These are runs of 7 systems, one row a step. Runs of the same system follow the same rule from any start.
Nadad, trace 1, 10 rows:
13 -40 -14 -31 43 7 -6 16 -29 -20 -2 -12 -36 3 5 -30 16 -24

20 2 31 -4 22 27 44 -41 -21 -10 5 -8 3 -22 -27 -23 -17 7

-29 -10 18 -11 6 -11 29 -19 -28 18 -17 19 12 -9 32 10 40 -12

-18 19 0 60 24 -13 -3 -12 12 -10 -18 -13 5 -32 4 16 -2 -4

7 1 19 28 -12 2 -33 22 -5 32 -5 35 -5 2 28 -21 -15 12

26 -24 1 0 -29 -11 0 22 27 -4 -39 -12 -1 0 -18 -10 -7 -25

5 18 6 -4 -57 -2 15 -7 -15 -24 13 -14 -3 11 -1 -3 -1 29

-15 -5 -14 -31 2 -20 -12 -18 10 4 -10 10 34 15 0 41 -4 18

-25 27 -18 16 9 5 -10 13 27 19 33 -17 -14 11 -15 10 13 -11

15 -18 -14 -8 25 8 -36 14 -7 -19 17 -1 -15 5 23 -27 -13 4
pon, trace 2:
-11 17 21 9 4 0 3 -56 12 3 -13 10 33 -2 9 -1 -8 16

-38 0 5 14 -1 -8 5 4 12 16 -1 6 -15 15 44 -5 27 4

-1 -22 -6 20 3 -14 -18 17 34 -7 -1 -18 0 -1 13 3 -34 22

9 -21 24 -17 -32 3 13 13 -8 27 19 1 0 8 -4 -9 -18 23

-4 -22 -10 -23 -28 -21 4 2 -5 -12 5 -33 15 -9 0 11 22 -24

2 13 -14 -8 14 10 2 -14 -14 -23 42 -5 21 -14 8 13 -11 16

-4 -11 1 -19 31 10 11 13 1 32 6 27 11 -6 6 10 12 -23

9 9 -16 25 4 10 10 34 19 -12 7 -16 -24 -9 -10 -5 5 -26

37 -3 3 -6 3 11 -9 12 -30 -15 -13 22 -6 -4 -13 -9 -25 15

-1 15 15 -4 -17 -3 22 -16 -11 17 -27 8 10 -6 -28 11 22 -21
faril, trace 3:
9 0 -7 11 14 12 -19 6 31 -1 31 -15 -1 4 -13 -7 -41 23

4 -34 12 -34 -7 11 22 21 5 22 19 -1 -15 18 5 -21 -4 4

-2 -16 -18 -16 3 -5 35 -2 24 -32 3 -34 7 -6 -4 16 1 -6

-10 4 6 -16 21 6 22 -21 -31 -2 26 5 14 -10 2 19 -4 26

-16 -8 -5 0 27 -3 -3 10 -1 29 13 -1 12 -22 -2 14 22 -40

15 16 -12 27 13 18 6 21 -16 -29 14 2 -18 -21 14 -13 4 -10

35 -11 2 -26 1 6 -8 6 -24 -4 -24 34 18 -5 -5 -2 -8 -11

-2 24 8 10 -26 0 32 -3 9 3 -32 9 0 2 -12 8 25 -21

-13 21 -14 16 -15 -22 -30 -7 -26 -21 -8 3 1 1 14 23 8 24

5 16 11 9 8 5 -39 -6 2 37 0 12 3 6 -34 -6 -14 -3
figi, trace 4, 10 rows:
-2 9 -22 -13 10 -8 -6 -9 -16 -33 -16 -2 -4 5 1 11 21 -6

-12 23 11 9 23 7 7 -30 -1 9 -9 9 -2 5 -18 4 0 12

-19 -5 3 14 9 -11 -18 10 -12 20 -11 2 -22 3 11 -7 22 -10

16 -6 7 13 8 4 -19 -12 12 -12 -20 -7 -8 1 -4 -28 -17 -2

3 -10 16 -19 -16 4 13 -6 5 11 -13 22 6 17 20 -14 4 4

-14 -15 -9 1 -3 -16 12 4 32 -7 -13 -19 5 2 8 14 2 -2

-7 -3 7 10 0 -5 -7 -6 -6 -4 16 -3 5 -2 15 6 -25 39

4 -17 4 -10 6 1 -8 25 3 34 15 8 6 -3 -9 6 -9 -8

12 -6 -3 4 -16 9 9 13 4 -14 24 -27 -10 -9 2 -19 0 -11

19 -1 -8 -28 1 6 7 -8 -17 -23 1 13 21 -2 2 9 -5 6
gafoz, trace 5, 10 rows:
6 -10 17 -13 -5 -10 -5 -20 -19 10 -34 6 4 2 -17 -5 6 -5

-19 16 6 23 -15 -10 -8 -22 0 0 1 -19 1 -6 8 -7 17 -6

0 -2 -4 7 11 -5 -27 -9 7 -11 -16 16 8 7 26 -5 -10 12

-7 1 12 5 -11 4 10 5 34 23 -5 6 -5 19 -2 -6 -7 7

-6 -22 -10 -5 -9 -11 -1 20 3 -15 7 -22 -19 8 16 -4 4 6

12 -11 8 -17 -4 3 7 -13 -2 -7 7 -4 15 0 -7 2 -26 26

-16 -8 4 -15 -2 -3 5 -2 0 26 25 -6 16 -5 6 8 15 -13

6 0 -17 11 20 1 -13 7 10 -17 15 -17 7 -17 -1 5 -10 -9

15 8 7 -4 9 21 19 10 -3 6 7 31 3 -1 5 -4 -11 6

1 -9 -4 -5 -2 -4 15 21 -1 10 -10 -6 -8 -6 -17 9 17 -27
figi, trace 6, 10 rows:
9 -8 -2 8 -3 -10 -38 -1 -19 -4 11 12 38 -25 37 5 -15 5

17 18 3 10 -5 24 12 22 37 27 16 23 19 -6 -9 1 -15 -18

8 9 -21 6 -33 0 16 43 -8 -29 8 -3 -25 4 14 4 14 1

21 11 -7 -15 -2 -3 4 -10 -13 -19 -17 3 9 1 -42 26 -22 22

-26 14 13 -6 -18 -6 8 -8 -21 38 16 -5 -2 4 -17 12 30 -5

-5 6 -22 13 13 -12 -48 -7 -2 -17 3 -27 -2 -7 -4 -6 12 -23

16 27 9 -6 13 30 -8 -25 0 2 4 31 1 16 1 -27 -9 8

-12 -8 -8 -12 6 0 20 21 17 9 -24 11 -22 20 7 0 32 -24

-4 -5 1 19 6 -10 6 -20 3 -37 -22 -27 -18 0 0 -4 -14 30

-7 -17 23 -15 9 -8 -10 -12 -18 35 -10 26 16 3 2 8 -12 21
miva, trace 7 (10 x 18):
0 -26 11 -13 -14 -4 29 5 17 9 -14 2 19 -10 25 -6 17 -30

-3 13 -16 8 -5 -2 31 2 14 -35 7 -2 17 -11 22 28 -6 18

-3 4 -3 -6 18 0 -7 21 -27 23 14 34 10 -6 3 30 -8 19

4 0 2 27 -4 -1 -4 32 -3 22 15 -19 -14 -22 -30 5 0 -22

32 18 -5 -4 -37 12 -12 2 -18 -28 12 -2 0 -1 -1 -24 3 -9

7 14 11 -29 -8 12 22 -23 9 17 -16 25 21 14 -19 2 13 -17

-32 24 -19 14 1 -11 15 3 14 -9 -9 -11 -20 13 0 24 32 -3

4 16 -17 8 30 -2 -46 -8 -17 -17 -5 10 -6 5 -9 9 -16 23

0 -11 26 7 13 11 -15 2 4 44 1 2 -22 10 -18 -32 -8 -5

8 -18 0 6 -28 -11 3 0 12 -29 -26 -30 -17 4 10 -27 11 -16
miva, trace 8 (10 x 18):
-19 -8 12 11 20 -11 11 -26 -10 3 -19 -5 11 -21 14 1 22 -19

-9 15 0 37 13 1 -4 -9 4 -13 3 5 7 -17 32 -2 -4 8

13 -4 12 15 5 4 -12 18 0 17 -14 34 6 -7 16 -4 -16 4

8 -4 11 22 -28 -2 19 25 15 9 -11 -2 -8 -5 -7 0 -12 5

10 5 -3 -9 -40 -12 -3 5 -13 -14 -3 1 10 6 2 12 -4 18

-9 5 1 -16 -9 -6 -4 -8 7 26 12 2 22 6 -19 20 0 1

-13 8 -22 2 -2 -4 -15 17 12 1 21 -16 -8 7 0 6 16 -14

21 4 -13 -14 16 15 -15 1 2 -17 6 5 -2 6 -12 -10 -11 -3

0 -7 11 -15 8 13 24 1 0 13 -3 5 -19 13 -12 -15 8 -6

-7 -3 -6 2 1 -12 11 -9 -11 -25 -19 -20 -10 -4 -2 5 14 -2
gafoz, trace 9 (10 x 18):
24 -39 16 -10 39 10 -8 -32 18 -19 -18 -19 -4 0 -3 -47 -30 -2

-14 -21 37 0 -2 12 55 -22 12 17 11 -7 6 -11 34 -31 9 -4

-10 -50 -3 7 22 -28 8 5 12 -15 -17 -28 18 -34 27 15 -6 -10

2 -1 22 33 -1 4 21 8 2 13 21 10 23 -31 15 16 -41 36

7 -27 -1 -5 -18 -13 -11 53 -4 36 8 15 17 -16 11 18 0 -23

31 18 -18 16 -38 4 5 29 8 -28 18 -16 11 -21 -18 13 -16 -7

16 20 -14 -34 -14 6 13 12 -31 -11 3 42 21 5 8 28 11 4

-11 28 -18 -4 3 -8 -1 0 5 11 -10 -7 1 2 -51 40 21 -19

-4 38 -17 20 19 9 -29 4 -35 -17 15 7 -31 5 -4 -2 10 12

22 6 11 -17 12 14 -23 -13 -6 17 -31 29 -12 24 -30 -24 -3 -9
faril, trace 10, 10 rows:
35 14 7 2 22 26 -10 -22 -9 -8 20 32 49 -32 10 -5 -30 -6

3 3 10 0 -19 10 29 35 12 35 -13 48 9 0 29 2 28 -34

11 22 -33 31 -18 -16 1 37 1 -45 -23 2 -5 -10 3 38 -4 10

19 15 17 -11 -16 2 -19 0 -50 28 -3 26 1 3 -45 16 -17 26

-14 11 -3 2 -37 -12 -15 5 11 21 -5 -27 -13 11 -22 -11 46 -50

8 35 -24 9 -8 8 -31 -22 -1 -57 14 -10 -9 19 15 -18 -6 24

3 -9 14 -41 23 11 -20 -21 14 41 -16 39 11 38 -14 -9 -11 7

-35 -4 -4 28 1 -10 31 13 43 0 -23 -28 -43 19 9 -7 26 -8

4 -22 -5 4 22 -15 -27 -13 -30 -38 2 -21 -7 -7 7 5 -40 57

2 -30 42 -19 12 10 12 -22 7 60 4 -3 16 -10 -30 -20 -9 -19
gud, trace 11:
5 -2 -1 -9 21 7 -4 -10 5 -1 -23 8 -12 10 -9 -18 13 -22

0 7 9 10 2 9 12 -10 -5 -12 -16 8 -21 9 15 -22 6 9

-6 -16 12 -6 1 -13 5 -11 -7 1 -32 9 1 5 11 2 2 10

-19 -7 14 23 -5 -11 0 -4 6 15 -6 -12 -6 -4 7 -2 0 9

0 -17 3 3 -12 -13 -24 2 -1 3 2 -6 11 -5 21 -6 -6 4

6 -7 7 1 -13 3 6 0 25 7 7 -5 17 -4 3 -5 -13 -3

-3 -4 -11 -8 -15 -2 14 15 8 -9 18 -8 5 0 15 9 4 2

3 -2 -8 -6 10 -1 7 0 1 -10 11 -8 11 -8 -10 20 -14 12

-1 2 -2 -4 8 6 1 14 -10 17 24 2 -1 -4 -10 8 1 -1

10 -1 -11 -2 13 4 -10 6 -7 -7 6 -8 -3 -10 -12 -4 7 -21
gud, trace 12:
-16 -18 9 -8 30 7 14 -4 9 19 8 1 -6 2 12 -11 10 -9

-1 -20 -3 10 25 0 1 3 -3 -18 -1 -8 -8 -15 26 -13 -2 -3

15 -15 17 3 6 7 17 4 -8 4 -5 17 12 -18 10 -3 -18 7

-4 -8 4 10 -11 -7 21 21 -4 10 -3 -5 2 -19 5 12 12 -15

5 9 -6 20 -9 -9 -10 0 -16 -19 4 -10 12 -24 2 13 -5 3

10 15 2 -2 -12 3 -6 5 -2 19 6 20 23 -5 -11 15 -6 -3

-1 16 -18 7 -11 -1 -4 19 13 -1 2 -7 -9 4 -12 7 17 -21

15 17 -10 -2 -6 5 -14 -6 -9 -25 0 3 -4 9 -9 -2 -9 14

0 6 7 -19 -3 5 7 -5 1 20 -7 15 -2 19 -21 4 5 2

-18 3 -8 5 7 -6 -5 -4 -1 -7 -3 -19 -25 10 -3 -7 21 -6
pon, trace 13:
13 9 -1 -7 10 14 33 -5 -12 -27 -8 27 11 -9 24 4 2 5

-15 3 -1 18 21 -10 24 15 -5 9 -23 14 -5 -14 -1 32 9 -1

-4 10 -2 37 7 -5 -26 25 -14 11 7 -5 -23 -10 -16 5 -7 5

21 1 12 1 -16 1 -37 0 -6 19 -6 9 7 1 -18 -18 -13 -11

9 21 0 -9 -40 4 5 -16 8 -10 -9 4 11 13 2 -12 18 -16

-9 14 -18 -9 3 -7 3 -16 0 -31 -15 11 7 14 19 18 7 18

-25 2 3 2 25 -3 8 -4 13 22 -2 10 -4 12 -6 22 -6 24

-15 -15 0 9 6 -5 -16 19 10 21 10 -21 -31 11 -8 -13 4 -4

23 -17 6 -8 -12 5 -16 -6 6 -11 6 -20 0 2 -10 -29 -23 3

7 -7 15 -28 -20 5 30 -23 -10 -6 -2 2 17 1 9 -12 9 -2
Nadad, trace 14 (10 x 18):
-47 -1 28 -1 2 -22 -5 -36 -19 55 8 -1 18 0 -4 24 12 20

-30 -7 -10 34 16 -20 -42 -8 33 13 9 -32 10 -16 22 -8 17 -37

30 1 8 24 -12 26 -14 14 27 -11 26 9 6 -5 38 -45 -33 5

30 -32 3 -33 -26 5 46 38 19 -4 -23 22 9 6 7 6 -12 -4

-11 11 -11 2 -30 -16 40 15 -25 -21 10 -29 -13 -10 -26 43 9 23

-20 6 -8 -5 16 -19 -51 -14 -38 19 22 8 23 -7 -6 36 -8 25

1 9 -7 3 20 11 -38 2 30 38 18 -2 13 -3 -22 -13 12 -56

30 9 -12 2 -10 26 -2 10 -2 -45 13 -2 -18 0 28 -49 12 -26

32 -1 9 -26 5 19 48 -12 -4 -27 -30 37 15 4 -2 6 -23 23

-33 15 1 1 -1 -14 40 9 -18 20 -21 5 -24 9 -23 40 35 4

Name the system that made each run.
trace 15, 2 rows:
-17 -17 24 16 33 6 20 -16 -17 9 13 7 2 -21 40 -13 -5 16

5 -39 19 16 15 -12 -4 14 18 29 -19 -6 14 -27 -1 -2 -19 -18
 -> gafoz
trace 16:
-11 -7 0 -15 -16 -15 -2 4 -36 -2 6 33 30 -6 52 30 0 34

-9 4 -7 7 -10 -16 -23 10 35 40 1 -8 27 -4 -40 38 -15 -11
 -> gafoz
trace 17 (2 x 18):
43 -4 -5 2 27 24 -12 46 -39 -6 12 28 -23 -17 -19 -9 -27 2

35 -13 15 -32 -5 7 15 4 -46 12 -21 9 -4 -13 -46 -7 14 -33
 -> Nadad
trace 18 (2 x 18):
8 24 -10 16 -19 11 -6 28 -3 0 38 0 -9 -2 -6 5 -11 13

21 -20 -14 -34 6 -4 -21 19 -13 -1 -2 13 11 3 -6 10 -6 -7
 -> Nadad
trace 19:
26 -16 4 3 -24 -3 -1 15 -24 -27 -20 -8 -21 -5 4 -24 -2 -1

7 4 25 -9 -29 -1 29 -31 -11 3 -13 1 21 -6 -12 1 -2 7
 -> gud
trace 20 (2 x 18):
-13 -8 -6 -8 -14 -27 3 9 -43 -2 11 -38 -15 -7 -44 40 -3 30

-3 3 10 -9 3 -4 -38 -28 -39 25 34 -24 16 -20 -39 -1 2 -12
 -> figi
trace 21 (2 x 18):
18 13 -13 -36 -15 23 25 5 -10 -18 18 6 -4 12 -3 -12 23 -21

-2 18 -26 -27 14 1 12 -13 -2 -26 -17 16 11 12 -3 25 22 -10
 -> faril
trace 22:
9 12 -12 -3 -14 4 -4 3 -13 -33 -6 -9 -29 17 -2 -18 12 2

5 5 13 -21 1 3 9 -34 -10 -2 -20 13 7 15 -17 1 -5 18
 -> gud
trace 23 (2 x 18):
19 -3 -5 11 -10 -1 -16 9 15 -20 -18 4 -3 4 13 -16 -12 -2

1 2 8 -12 -26 2 28 0 11 -1 -10 13 1 16 9 1 1 13
 -> gafoz
trace 24, 2 rows:
-1 -31 25 29 6 1 0 -2 21 15 12 -10 18 -30 44 -33 -16 -11

15 -31 2 0 -21 -4 22 23 18 -13 4 4 34 -26 47 1 -13 -10
 -> gud
trace 25, 2 rows:
-14 -16 -17 -5 16 2 0 33 -10 13 51 -37 -20 -16 -8 2 21 -29

36 -1 -17 -20 24 28 8 2 -20 -45 31 -10 -1 -17 -4 -19 -8 -16
 -> faril
trace 26, 2 rows:
-18 12 -6 -5 18 10 21 9 44 26 -3 7 -16 27 -21 11 6 -4

-15 -16 -7 10 0 -14 -8 12 -20 -23 4 -27 -45 12 14 -11 5 27
 -> figi
trace 27, 2 rows:
4 -39 20 -9 6 -4 -1 6 -16 17 -4 -5 -9 -7 5 -20 -4 -2

9 -12 15 9 -20 -2 8 -12 4 -5 6 -25 16 -21 2 -13 -7 -10
 -> gafoz
trace 28, 2 rows:
-5 -5 -2 -9 20 10 -37 -18 -5 -3 41 -3 0 12 25 -24 -17 28

9 -35 5 -34 28 14 15 5 36 23 -3 9 10 9 -1 -15 -7 -25
 -> gud
trace 29, 2 rows:
10 -32 8 -60 -8 -6 -2 -14 -19 -3 -25 23 1 37 7 -8 -8 31

-33 6 5 8 8 -13 34 -29 44 13 -23 -28 3 6 -27 20 16 -10
 -> faril
trace 30 (2 x 18):
-17 28 -4 -6 -1 13 33 -11 4 -12 6 -4 -33 31 -13 0 14 25

-20 -18 -10 -14 31 -23 -19 -5 -26 -1 -20 -10 -20 10 -12 17 10 13
 -> figi
trace 31 (2 x 18):
15 18 18 8 -34 -18 -5 -20 -31 3 -40 11 18 -10 -37 25 -11 17

-27 34 -1 17 -33 -20 -37 -7 -22 21 2 8 6 7 12 10 37 -9
 -> gafoz
trace 32, 2 rows:
6 21 -5 -2 -13 10 3 -11 29 -10 -11 6 5 14 3 -15 14 -22

-11 14 -12 -2 -3 -6 6 -4 9 -20 -18 13 -7 22 17 11 9 19
 -> figi
trace 33:
-36 -12 6 -2 28 -24 -14 -34 -6 15 -11 -32 -12 10 -27 14 5 18

-22 -12 15 22 28 2 -20 -25 -4 13 26 -34 -18 -9 7 -33 2 -1
 -> faril
trace 34 (2 x 18):
-17 -2 -30 -14 -12 -16 -57 -1 13 -18 23 -28 -14 36 16 -11 5 15

9 0 3 -22 32 29 -3 -20 39 10 14 -1 -12 32 -28 -25 -30 18
 -> faril
trace 35:
-7 -7 7 -21 0 10 39 -10 5 -3 13 -3 -1 8 9 -4 6 7

-13 -11 -13 -9 18 -15 10 2 -17 -12 -5 -5 5 -11 8 24 15 -3
 -> miva
trace 36:
-4 31 2 28 -7 7 -14 -14 -19 -18 2 -8 -31 8 -2 -21 7 16

7 -8 10 -29 -3 -7 -22 -22 -9 11 -33 26 16 20 -3 -4 3 0
 -> gud
trace 37:
15 -4 -2 9 -33 3 -10 23 10 -2 24 -18 1 -9 5 -19 -3 -17

26 -6 -7 -26 -22 3 8 5 -4 -24 7 8 25 -3 10 5 -14 7
 -> Nadad
trace 38:
-15 -28 -15 -15 19 -16 3 -2 24 -8 14 -31 17 -4 0 26 -18 16

-10 -9 11 1 15 9 2 4 -15 18 52 -6 4 -13 12 0 -19 26
 -> figi
trace 39:
6 11 7 32 -17 3 -10 17 22 8 -14 -6 -34 16 -22 -15 -17 15

12 -18 7 -25 -35 -11 -20 5 -15 2 -17 3 -10 26 -3 -14 -2 14
 -> figi
trace 40:
17 6 -17 6 2 5 -13 -6 27 -33 16 -28 3 2 -25 2 -42 28

5 -8 4 -46 -13 15 14 17 -11 30 34 19 1 22 -7 2 -2 11
 -> gud
trace 41:
10 -15 6 -13 -31 -9 -5 -20 25 -9 -26 -9 20 9 13 -21 9 -23

-6 24 -4 7 -32 4 31 -11 26 -25 4 -5 6 13 15 6 -1 22
 -> Nadad
